In the data rows, 128 means zero.
Each row below has a hidden score, from 0 to 15, with 7 about the middle. What is it?
[123 123 136 138 135 170 106 147]: 13
[112  88 142 113 148  99 134 155]: 8
[107  73 142 137 134  82 118 171]: 14
[142 162 133 151 133 152 136  97]: 2
[161 134 158 157 112 116 147  90]: 1
[142 125 113 159 114 124 110 115]: 12
[134 145 113 113 104 110 148 108]: 2
[144 147 168 169 159 168  92 120]: 8
[146 109 127 149 139 124 123 142]: 9
[115 117  97 116 104 114 110 147]: 13
[ 87 106 149 103 132 106 135 134]: 7
[140 123 101 150 135 110 130 148]: 8
[133 144  94 114 117 147 138 129]: 6
[115 206  92 113 119 172 130 121]: 1
[144 163 109 130 129 161 141 112]: 3
[124 135 126 134 122 128 114 143]: 9
[156 122 100 155 115 121 148 127]: 7
[152 146 153 163 147 150 110 100]: 5
[132 155 144 133 115 151 110 130]: 6
[ 82 108 118  83 123 124 144 126]: 9
[143 141 114 113 123 133 151 116]: 2
[130 127 121 117 131 141  96 139]: 11
[137 154 112 131 116 138 142  95]: 3
[129 160 100 106 111 136 168  86]: 0
[130 141 134 130 136 122 140 119]: 2
[ 99 108 145 113 145 120 135 135]: 7
[114 121 149 127 129 114 127 140]: 7
[146 109 129 149 124 116 114 151]: 11
[120 117 182 124 163 149 142 119]: 3
[131 161 120 119 125 145 139 104]: 2
[155 140 126 155 116 146 102 156]: 10
[ 98 124 119 100 119 121 113 131]: 10
[103 118 103 109 123 136 104 155]: 14
[146 136 107 133 123 122 159 132]: 2
[133 140 115 130 109 122 120 119]: 7
[159 104 126 139 110  77 136 149]: 6
[132 149 115 116 124 146 150 112]: 2
[ 92 124 165 139 167 181 141 115]: 7
[164 105 143 163 129  96 125 140]: 7
[ 94 107 145  66 142 104 139 147]: 4
[155 131 155 159 143 139 116 127]: 6
[124 109 103  95 133  83 187 114]: 0
[180 113 149 160 129 127 108 147]: 8
[151 115 156 160 120 117 106 144]: 10
[150 125 102 142 126 117 120 149]: 9
[144 106 129 179 129 151 125 135]: 13
[127 109 126 126 126 115 135 118]: 8
[119 125 111 134 126 149  97 146]: 14
[105 127 113 119 129 139 127 144]: 10
[140 153 128 107 106 131 156  96]: 0
[108 109 132 137 139 134 124 153]: 11
[109 115  94 112 130 142 128 163]: 12
[131 137 126 154 137 140 129 120]: 7
[ 99 124 120 118 142 159 105 168]: 13
[148 151 111 151 139 160 140 112]: 4
[166 124 124 154 132 136 165 115]: 2
[141 137 136 128 127 103 129 120]: 3
[ 73 125 146  78 139 124 132 130]: 6
[123 141 129 109 120 139 134 122]: 5
[160 163 119 146 134 131 161  80]: 0
[128 135 135 136 119 135 131 116]: 6
[130 143  66  88 130 122 207  89]: 0
[133 126 145 141 119 116 101 139]: 9
[139 153  68  73 118 119 173 112]: 0
[142 161 121 111 131 123 161  88]: 0
[132 155 131 127 136 140 122  88]: 4
[116 120 134 116 128 106 155 120]: 3
[143 137 128 127  99  86 135 117]: 3
[149 151 125 135 141 154 130 101]: 3
[154 110 126 123 120  94 152 120]: 3
[114 129 128 116 139 133 170 110]: 2
[103 116 142 102 112 127 120 116]: 10
[161 135 137 164 114  98  99 153]: 8
[143 109 147 183 130 119  68 163]: 15
[ 91 132 141 129 161 152 105 140]: 10
[ 73 125 131  91 141 146 130 146]: 9
[147 131 108 142 127 136 155 103]: 5
[145 134 171 172 116 133 100 111]: 9
[110 128 169 139 129 149  81 144]: 13
[105  94 184 146 147 120 102 144]: 12
[140 122  98 113 101  81 153 125]: 4
[ 96 138 139 120 130 144 124 129]: 8
[149 125 116 140 114 112 158 112]: 4
[135 155 109 110 112 134 126 116]: 4
[159 127 126 149 139 111 135 132]: 4
[117 103 153 133 144 130  86 160]: 14
[107 124 101 126 141 148 119 141]: 12
[110 103 147 133 116 128  77 172]: 15
[115 151 117 103 136 161 130 117]: 5
[114 139 141 132 120 143  98 132]: 11
[131 123  86 111 106 118 117 156]: 11
[129 151 114  93 131 156 145 109]: 2
[169 117 141 163 138  87 114 155]: 5
[171 176 144 165 111 118 124 100]: 0
[105  96 127 112 112  97  92 190]: 15
[ 88 150 101  78 110 153 123 143]: 8
[ 87 140 100 131 138 192 129 133]: 13
[149 128 144 132 142 103 173  91]: 0
[134 126 113 109 102  89 131 131]: 5
[131 123  69  98 113 114 149 151]: 7
[147 125 150 144 114 114  86 151]: 11
[112 106 157 126 117 122  88 155]: 14
[ 44 101 129  37 126 108 131 156]: 10
[150 153 107 107 102 101 154 113]: 0
[138 120 143 135 141 100 105 152]: 7
[182 116 144 175 145 139 140  96]: 5
[165 145 108 141 135 164 110 119]: 8
[128 115 128 136 103  95  91 152]: 13
[ 95 110 130 122 128 150  80 186]: 15
[129 130 165 147 112 161  91 146]: 13
[183 107 104 151 105  82 147 135]: 5
[118  96 163 120 140  86 151 135]: 3
[130 129 147 155 127 122  95 154]: 10
[125 127 112 143 125 135 118 156]: 11
[137 119 108 132 132 134 153 127]: 6
[165 127 114 148 119 101 131 117]: 5
[112  72 157 101 126  87 131 150]: 10
[ 92  74 137  79 134  65 139 152]: 8
[165 156  96 114 132 133 169  89]: 0
[103 171 118 106 124 165 122 126]: 5
[124 140 108 106 103 126 116 149]: 8
[114 113 138 102 118  96 147 133]: 4
[119 118  92 143 136 131 148 133]: 9
[142 140 132 145 135 159 123  99]: 7
[141 129 124 139 124 117 134 133]: 6
[146 163  96 135 120 142 158  89]: 1
[ 85 149  80  81 127 142 179 117]: 2
[112 110 109  88 131 105 169 110]: 3
[ 99  99 104 115 132 115 122 188]: 13
[118 152 110 122 120 171 138  95]: 7
[122 146  80 127 126 143 141 113]: 7
[126 131 176 146 147 139 138  96]: 3
[123 140  65  98 116 111 136 143]: 7
[127 127 116 119 124 119 112 136]: 9
[116  93 163 102 124 105 134 134]: 7
[112 103 182 139 140 143  67 171]: 15
[ 83 131 131 128 144 168  80 163]: 15
[154 113 125 125 114  98 142 121]: 5
[ 96 128 112 118 136 180 132 147]: 12
[128 139 130 120 104 113 116 118]: 7
[183 142 140 183 139 138 153  88]: 1
